In the data rows, the value 500 means zero.
Here is a table of points, one per row:
454;473;481;513;606;621;374;530;447;510;681;426;330;617;429;471;452;487;545;413;681;411;389;465;620;681;534;575;615;455;586;407;578;479;499;444;535;699;343;646;504;362;434;529;475;456;372;438;606;406;556;623;374;579;493;516;459;521;418;517;480;504;634
486;365;490;398;370;457;652;543;531;603;410;410;443;623;469;471;549;576;241;502;560;528;557;582;495;571;455;621;505;431;548;515;438;624;532;559;446;452;474;434;532;368;580;588;506;230;412;444;550;388;408;455;468;561;382;609;466;644;552;486;531;354;513
517;445;575;599;493;335;508;544;507;489;423;549;392;608;479;334;665;465;581;413;482;476;498;673;504;512;508;523;595;618;415;403;451;602;463;518;420;462;432;592;494;536;416;519;432;613;716;668;508;272;498;602;497;419;431;639;353;482;560;452;471;575;378
569;330;542;581;434;647;369;400;636;362;467;536;434;648;500;556;415;501;441;634;447;496;455;560;484;396;556;520;328;470;414;569;439;520;441;469;479;509;714;577;421;463;484;411;477;518;390;545;659;380;673;372;445;344;539;506;574;590;578;486;403;601;626
519;683;530;524;430;446;361;524;595;530;302;442;422;346;587;531;581;390;593;553;356;416;594;443;509;564;423;465;380;511;788;474;681;462;510;492;502;464;515;493;538;393;379;533;460;532;556;503;633;473;653;531;549;483;399;537;511;458;639;533;517;320;611
424;532;573;457;612;510;625;548;494;627;414;520;545;461;477;616;578;584;540;361;554;465;625;516;323;593;403;584;475;416;484;546;427;498;511;436;587;502;592;745;207;627;558;525;513;531;483;439;402;436;700;636;577;493;526;440;563;538;579;500;431;484;570
642;484;404;454;444;563;496;491;547;588;710;563;508;615;427;601;532;400;589;493;350;515;505;648;468;659;589;516;511;546;560;618;449;588;346;698;521;432;491;491;435;592;305;581;427;613;542;431;494;662;371;416;587;659;482;522;518;565;516;557;498;548;635
423;554;503;412;444;567;368;537;434;511;454;575;283;534;657;531;520;551;448;430;439;570;486;631;422;584;494;465;635;429;389;539;544;448;392;493;603;572;444;362;480;635;644;486;363;449;570;562;421;600;507;366;363;250;495;403;435;441;446;457;539;399;617
607;303;407;463;481;543;607;457;605;528;523;481;510;486;768;575;494;355;511;384;394;570;580;489;492;474;576;472;590;448;572;508;553;525;521;466;496;483;534;620;557;375;583;429;632;559;526;503;454;510;510;475;506;543;323;349;499;341;332;342;443;544;452
559;379;533;421;322;479;314;523;423;483;692;511;581;460;482;514;431;570;653;573;454;474;628;599;471;527;424;433;529;483;454;435;426;329;556;522;496;513;515;501;517;481;702;462;493;545;540;456;569;434;535;646;563;517;416;429;506;611;540;677;432;263;311
497;529;526;511;437;448;682;356;484;473;504;386;611;405;568;578;464;575;573;457;650;693;436;574;477;552;642;484;654;434;415;474;630;435;518;595;550;440;489;548;565;534;356;489;647;504;585;489;790;494;595;532;450;416;539;477;487;529;621;479;568;455;537
509;514;584;430;483;624;420;515;406;524;471;600;390;173;487;517;443;516;514;358;409;542;559;556;562;320;450;549;471;504;462;496;360;435;516;427;506;373;541;562;485;535;302;514;596;327;515;522;519;438;352;591;338;528;516;602;585;417;424;559;489;470;560
426;458;490;602;471;469;529;404;567;466;500;441;409;517;607;638;615;717;414;557;542;448;273;536;496;452;374;531;606;610;619;563;469;312;497;503;432;461;641;517;520;451;446;542;503;769;433;512;365;523;331;508;393;540;496;459;521;467;546;527;605;542;513
455;492;436;427;516;444;589;389;282;553;533;460;380;555;508;546;540;453;642;759;444;377;502;493;497;392;430;340;611;471;562;700;509;502;438;526;418;414;472;594;648;598;643;573;524;409;388;551;544;530;555;561;538;504;613;590;452;462;486;373;374;583;571
511;611;202;513;422;653;573;499;417;527;431;486;532;531;544;556;416;420;523;609;637;524;497;400;560;532;419;551;374;702;277;579;406;532;502;549;367;614;494;447;522;551;458;614;541;552;478;478;420;471;610;594;436;439;327;464;515;475;550;405;546;431;494
487;557;588;495;569;424;521;411;374;541;518;518;399;606;471;442;256;473;527;416;603;536;594;348;407;573;588;434;276;600;664;509;516;524;443;430;589;347;636;462;601;635;543;436;550;578;488;553;496;424;298;604;547;404;318;475;446;625;462;546;466;520;498
389;440;549;401;527;593;495;681;475;637;396;558;600;585;766;515;566;541;484;574;510;321;521;473;427;388;613;495;481;701;436;516;545;564;485;569;567;588;473;508;589;432;444;410;500;535;445;356;561;618;417;563;617;375;554;632;569;500;460;663;546;539;514
633;522;595;437;423;395;448;369;481;429;559;473;512;442;613;322;608;489;381;472;638;434;603;364;504;539;594;424;514;640;508;541;444;412;375;538;593;429;562;384;278;450;415;536;390;432;406;524;495;525;571;533;467;539;596;517;447;469;356;354;480;380;437
450;571;435;573;502;586;484;416;485;460;507;541;536;570;417;603;435;534;382;594;419;576;636;584;708;558;565;503;540;590;618;705;626;393;438;457;510;691;560;602;417;447;449;431;460;318;548;559;445;540;433;514;608;416;533;544;445;453;564;541;596;541;240
702;534;490;590;511;639;670;497;522;589;535;525;602;471;542;329;561;554;570;615;402;478;278;412;511;598;454;597;527;401;487;560;598;587;481;454;426;423;515;482;461;547;563;317;387;408;507;609;528;302;362;571;508;486;543;454;621;392;413;545;574;389;511
561;598;406;526;584;443;526;507;586;444;533;488;540;553;615;581;404;602;571;327;304;343;435;451;431;513;590;371;494;531;423;543;538;517;637;466;528;504;412;413;598;562;465;486;513;309;385;673;337;544;606;590;407;609;513;573;564;604;599;525;471;583;396
433;580;414;467;514;315;296;534;514;473;640;541;536;373;475;637;608;446;447;560;699;536;385;594;405;625;602;533;385;496;534;409;430;556;497;613;461;457;539;476;434;405;673;375;669;373;524;633;461;463;528;496;480;492;523;560;602;313;494;602;495;581;555
510;512;457;554;489;545;382;575;314;595;498;559;566;614;566;433;443;662;510;490;609;463;518;553;595;459;584;572;445;414;586;420;502;564;500;503;472;342;562;577;661;515;472;510;391;461;693;358;440;525;706;381;355;610;556;452;625;447;564;356;513;541;378
599;626;388;447;499;395;579;469;509;537;443;539;449;389;475;531;330;589;436;618;446;358;583;450;362;511;519;488;571;368;514;445;390;530;558;585;523;605;391;468;475;505;440;503;471;569;470;350;620;383;421;351;420;469;535;369;311;331;546;629;384;663;370
487;567;443;479;486;602;519;601;514;431;656;562;657;472;387;542;536;530;463;465;590;541;556;348;478;403;504;464;706;598;574;575;534;713;594;371;653;518;607;519;542;437;588;562;461;630;553;645;516;492;478;339;432;522;474;657;402;463;610;553;428;344;616
274;577;685;497;474;603;627;527;596;418;614;602;444;597;384;425;505;421;573;536;388;576;452;488;469;546;476;532;494;573;529;383;432;549;582;541;521;369;446;485;469;343;496;712;518;417;328;439;548;605;495;524;439;319;448;376;581;379;540;459;465;479;347
505;375;539;388;557;649;474;564;525;519;421;278;527;443;311;419;592;424;392;469;440;425;427;395;467;571;482;436;400;471;510;605;363;542;396;597;507;512;524;541;663;554;522;419;628;547;636;609;461;651;569;508;387;466;657;349;360;477;557;548;671;479;402
460;469;638;551;467;491;510;504;353;299;560;449;672;467;592;540;531;543;638;552;392;588;499;562;476;474;475;595;318;436;554;551;638;656;547;573;428;665;514;362;423;557;474;578;550;525;488;401;345;396;508;506;371;519;553;527;279;563;355;460;590;541;562
407;571;626;331;335;566;626;327;371;510;514;646;365;483;467;503;558;466;362;519;484;350;438;406;641;472;626;541;517;470;445;365;507;557;668;507;398;611;518;495;442;610;490;367;516;576;491;582;386;546;583;427;645;592;457;476;552;538;537;541;592;512;530
504;461;442;601;613;557;497;473;528;507;554;424;369;466;510;501;690;560;491;507;560;519;393;496;609;280;511;449;349;495;551;400;556;542;518;583;710;487;330;484;348;681;570;446;577;448;553;419;551;525;371;434;565;546;400;482;502;569;649;386;388;434;377
555;529;360;397;535;526;499;536;485;351;484;377;567;559;631;387;585;507;597;454;512;544;520;528;439;470;551;758;490;535;587;358;460;380;593;390;339;483;539;550;471;636;551;693;508;460;511;556;551;617;348;393;634;461;629;487;493;530;516;499;451;546;458
595;453;394;423;613;539;550;425;461;596;566;567;359;384;516;262;475;575;467;489;519;549;613;595;458;504;394;377;400;486;395;447;734;481;467;537;493;485;528;456;510;230;444;549;592;589;435;523;369;510;499;472;596;518;638;445;463;611;622;572;521;563;579
653;537;630;720;535;452;511;649;493;525;384;534;409;481;517;629;590;571;516;692;389;532;591;456;625;654;636;505;521;544;337;446;364;557;512;378;599;534;538;521;562;450;580;628;655;506;496;556;543;566;393;478;485;601;590;396;491;583;401;477;490;516;514
447;510;617;523;754;409;497;483;456;349;538;619;574;518;622;534;348;383;394;454;458;433;502;554;527;516;226;678;586;570;466;518;495;551;372;637;510;494;472;520;523;472;638;427;549;544;511;510;637;490;498;415;477;655;489;492;574;554;558;417;570;422;453
314;572;551;479;548;555;442;357;685;399;463;410;579;495;607;459;486;481;550;472;621;494;572;476;591;478;619;542;454;242;392;573;394;584;314;405;494;447;344;531;630;445;535;583;414;610;525;467;341;432;428;496;635;534;572;574;488;464;511;575;429;417;490
581;335;362;672;523;414;578;464;392;530;443;614;546;473;414;618;638;453;630;363;526;476;425;480;553;500;443;491;517;523;504;399;378;474;357;368;468;508;474;424;631;499;413;404;523;376;302;378;375;506;620;366;665;379;486;467;385;439;508;600;528;401;508
286;459;544;596;531;487;489;664;473;529;668;418;588;376;579;424;532;445;373;481;480;634;505;490;464;590;449;226;419;425;401;451;465;476;510;344;380;531;604;499;499;578;464;503;332;508;409;496;633;484;427;507;590;592;438;531;476;395;638;395;499;598;472
482;320;406;441;657;454;350;453;400;537;382;480;601;437;368;590;486;576;447;564;332;555;658;365;444;478;612;436;584;393;619;372;456;514;519;531;427;502;380;420;352;452;424;563;414;653;476;608;510;460;491;617;415;405;405;551;690;557;465;434;571;494;462
521;405;564;642;391;284;475;410;442;555;551;312;595;528;416;456;501;425;452;479;520;326;593;448;496;531;376;550;502;418;329;621;676;564;625;466;477;540;492;545;497;521;390;512;555;508;536;460;438;692;387;406;464;382;471;507;705;438;475;572;394;512;539
566;501;563;315;663;371;482;621;521;452;370;397;479;660;399;539;336;590;530;486;443;573;380;546;640;461;442;430;441;472;439;482;486;448;624;613;542;522;629;452;505;483;349;451;464;515;476;530;491;515;476;513;709;547;554;515;476;237;409;453;425;302;575
557;452;607;364;394;488;634;584;539;593;424;534;572;435;486;566;379;526;573;480;568;556;319;530;700;554;368;369;382;563;578;483;575;467;345;405;453;550;281;498;360;504;556;531;502;610;502;594;502;575;529;384;431;474;578;536;562;590;482;553;373;602;428
576;615;574;436;454;398;542;472;669;615;598;444;605;699;483;413;473;504;485;604;433;640;640;457;495;331;406;481;549;579;570;300;423;416;395;453;506;641;480;474;591;575;478;358;534;435;556;460;328;458;488;570;335;506;593;381;548;467;546;473;449;536;691
303;506;401;411;500;383;440;506;567;584;543;498;552;543;412;488;614;462;549;510;424;466;446;499;581;390;508;596;518;529;440;683;529;398;530;380;690;416;508;329;492;467;443;571;506;467;585;505;598;286;583;415;571;594;448;288;477;584;384;494;635;677;517
449;510;541;569;505;549;298;551;589;540;384;546;444;468;497;522;466;362;532;518;621;663;373;369;343;465;484;421;664;521;460;543;589;511;605;652;377;536;524;635;545;574;390;572;502;394;504;478;381;343;444;374;552;558;568;383;563;744;426;506;455;445;437
672;527;549;521;497;572;543;509;471;337;404;511;575;512;481;657;446;341;470;493;706;388;482;573;536;403;434;373;556;437;489;396;482;495;564;459;549;435;489;463;488;384;527;525;244;399;638;503;472;603;423;688;581;454;511;310;464;546;490;535;600;668;599
489;513;485;648;437;494;557;525;506;484;444;448;459;429;325;412;315;468;475;425;495;423;545;651;283;320;680;447;378;678;497;486;545;435;473;443;488;540;350;527;439;503;643;614;478;517;496;489;543;415;540;443;524;638;528;515;573;353;423;487;666;402;573
588;524;485;444;549;468;576;481;561;437;614;433;438;382;408;527;525;540;476;429;402;578;484;394;547;579;472;572;434;567;466;535;426;395;639;585;569;496;505;603;650;445;656;482;368;481;650;288;431;459;550;435;553;329;456;769;512;580;358;425;509;628;552
448;482;561;591;357;571;478;579;456;431;419;469;462;462;437;338;414;500;600;441;584;563;410;473;379;516;546;609;680;460;620;612;369;518;509;497;552;613;549;251;487;397;506;349;655;550;508;482;503;592;550;610;650;557;475;590;592;526;594;349;384;658;479
524;535;477;582;502;513;403;559;665;532;420;477;560;454;457;300;423;522;455;557;519;491;540;552;744;444;473;476;686;476;491;486;580;509;523;582;454;322;527;493;398;694;629;498;568;510;322;411;453;657;617;581;460;523;340;556;370;496;443;715;596;625;555
382;499;413;541;568;475;539;373;670;546;469;659;456;546;482;481;527;514;652;463;604;507;549;439;400;477;369;490;425;359;464;379;487;520;525;469;475;600;608;458;465;492;489;447;472;479;583;526;704;712;501;460;417;607;547;668;438;569;306;494;636;461;376
509;606;444;546;472;486;495;583;476;420;469;663;541;547;383;541;622;364;245;439;462;558;451;537;385;516;551;610;420;413;478;578;607;311;539;423;415;366;396;469;576;520;500;356;496;656;461;429;574;572;510;628;426;543;548;552;410;571;451;419;333;429;489
There is one direction along which these points spread out most. Take the direction at right angles to it along which they spread out most. Go by this last direction. Where along it does each point below lie, from 0 to 99? 50 is the average, and the first point above lies past it. One standard deviation of the points above along it is 16.
521;405;564;642;391;284;475;410;442;555;551;312;595;528;416;456;501;425;452;479;520;326;593;448;496;531;376;550;502;418;329;621;676;564;625;466;477;540;492;545;497;521;390;512;555;508;536;460;438;692;387;406;464;382;471;507;705;438;475;572;394;512;539 44
595;453;394;423;613;539;550;425;461;596;566;567;359;384;516;262;475;575;467;489;519;549;613;595;458;504;394;377;400;486;395;447;734;481;467;537;493;485;528;456;510;230;444;549;592;589;435;523;369;510;499;472;596;518;638;445;463;611;622;572;521;563;579 27
559;379;533;421;322;479;314;523;423;483;692;511;581;460;482;514;431;570;653;573;454;474;628;599;471;527;424;433;529;483;454;435;426;329;556;522;496;513;515;501;517;481;702;462;493;545;540;456;569;434;535;646;563;517;416;429;506;611;540;677;432;263;311 26
460;469;638;551;467;491;510;504;353;299;560;449;672;467;592;540;531;543;638;552;392;588;499;562;476;474;475;595;318;436;554;551;638;656;547;573;428;665;514;362;423;557;474;578;550;525;488;401;345;396;508;506;371;519;553;527;279;563;355;460;590;541;562 62
448;482;561;591;357;571;478;579;456;431;419;469;462;462;437;338;414;500;600;441;584;563;410;473;379;516;546;609;680;460;620;612;369;518;509;497;552;613;549;251;487;397;506;349;655;550;508;482;503;592;550;610;650;557;475;590;592;526;594;349;384;658;479 71
588;524;485;444;549;468;576;481;561;437;614;433;438;382;408;527;525;540;476;429;402;578;484;394;547;579;472;572;434;567;466;535;426;395;639;585;569;496;505;603;650;445;656;482;368;481;650;288;431;459;550;435;553;329;456;769;512;580;358;425;509;628;552 63
433;580;414;467;514;315;296;534;514;473;640;541;536;373;475;637;608;446;447;560;699;536;385;594;405;625;602;533;385;496;534;409;430;556;497;613;461;457;539;476;434;405;673;375;669;373;524;633;461;463;528;496;480;492;523;560;602;313;494;602;495;581;555 60
274;577;685;497;474;603;627;527;596;418;614;602;444;597;384;425;505;421;573;536;388;576;452;488;469;546;476;532;494;573;529;383;432;549;582;541;521;369;446;485;469;343;496;712;518;417;328;439;548;605;495;524;439;319;448;376;581;379;540;459;465;479;347 58
486;365;490;398;370;457;652;543;531;603;410;410;443;623;469;471;549;576;241;502;560;528;557;582;495;571;455;621;505;431;548;515;438;624;532;559;446;452;474;434;532;368;580;588;506;230;412;444;550;388;408;455;468;561;382;609;466;644;552;486;531;354;513 69
426;458;490;602;471;469;529;404;567;466;500;441;409;517;607;638;615;717;414;557;542;448;273;536;496;452;374;531;606;610;619;563;469;312;497;503;432;461;641;517;520;451;446;542;503;769;433;512;365;523;331;508;393;540;496;459;521;467;546;527;605;542;513 65
455;492;436;427;516;444;589;389;282;553;533;460;380;555;508;546;540;453;642;759;444;377;502;493;497;392;430;340;611;471;562;700;509;502;438;526;418;414;472;594;648;598;643;573;524;409;388;551;544;530;555;561;538;504;613;590;452;462;486;373;374;583;571 50
653;537;630;720;535;452;511;649;493;525;384;534;409;481;517;629;590;571;516;692;389;532;591;456;625;654;636;505;521;544;337;446;364;557;512;378;599;534;538;521;562;450;580;628;655;506;496;556;543;566;393;478;485;601;590;396;491;583;401;477;490;516;514 51
581;335;362;672;523;414;578;464;392;530;443;614;546;473;414;618;638;453;630;363;526;476;425;480;553;500;443;491;517;523;504;399;378;474;357;368;468;508;474;424;631;499;413;404;523;376;302;378;375;506;620;366;665;379;486;467;385;439;508;600;528;401;508 51
642;484;404;454;444;563;496;491;547;588;710;563;508;615;427;601;532;400;589;493;350;515;505;648;468;659;589;516;511;546;560;618;449;588;346;698;521;432;491;491;435;592;305;581;427;613;542;431;494;662;371;416;587;659;482;522;518;565;516;557;498;548;635 55
505;375;539;388;557;649;474;564;525;519;421;278;527;443;311;419;592;424;392;469;440;425;427;395;467;571;482;436;400;471;510;605;363;542;396;597;507;512;524;541;663;554;522;419;628;547;636;609;461;651;569;508;387;466;657;349;360;477;557;548;671;479;402 50
314;572;551;479;548;555;442;357;685;399;463;410;579;495;607;459;486;481;550;472;621;494;572;476;591;478;619;542;454;242;392;573;394;584;314;405;494;447;344;531;630;445;535;583;414;610;525;467;341;432;428;496;635;534;572;574;488;464;511;575;429;417;490 64
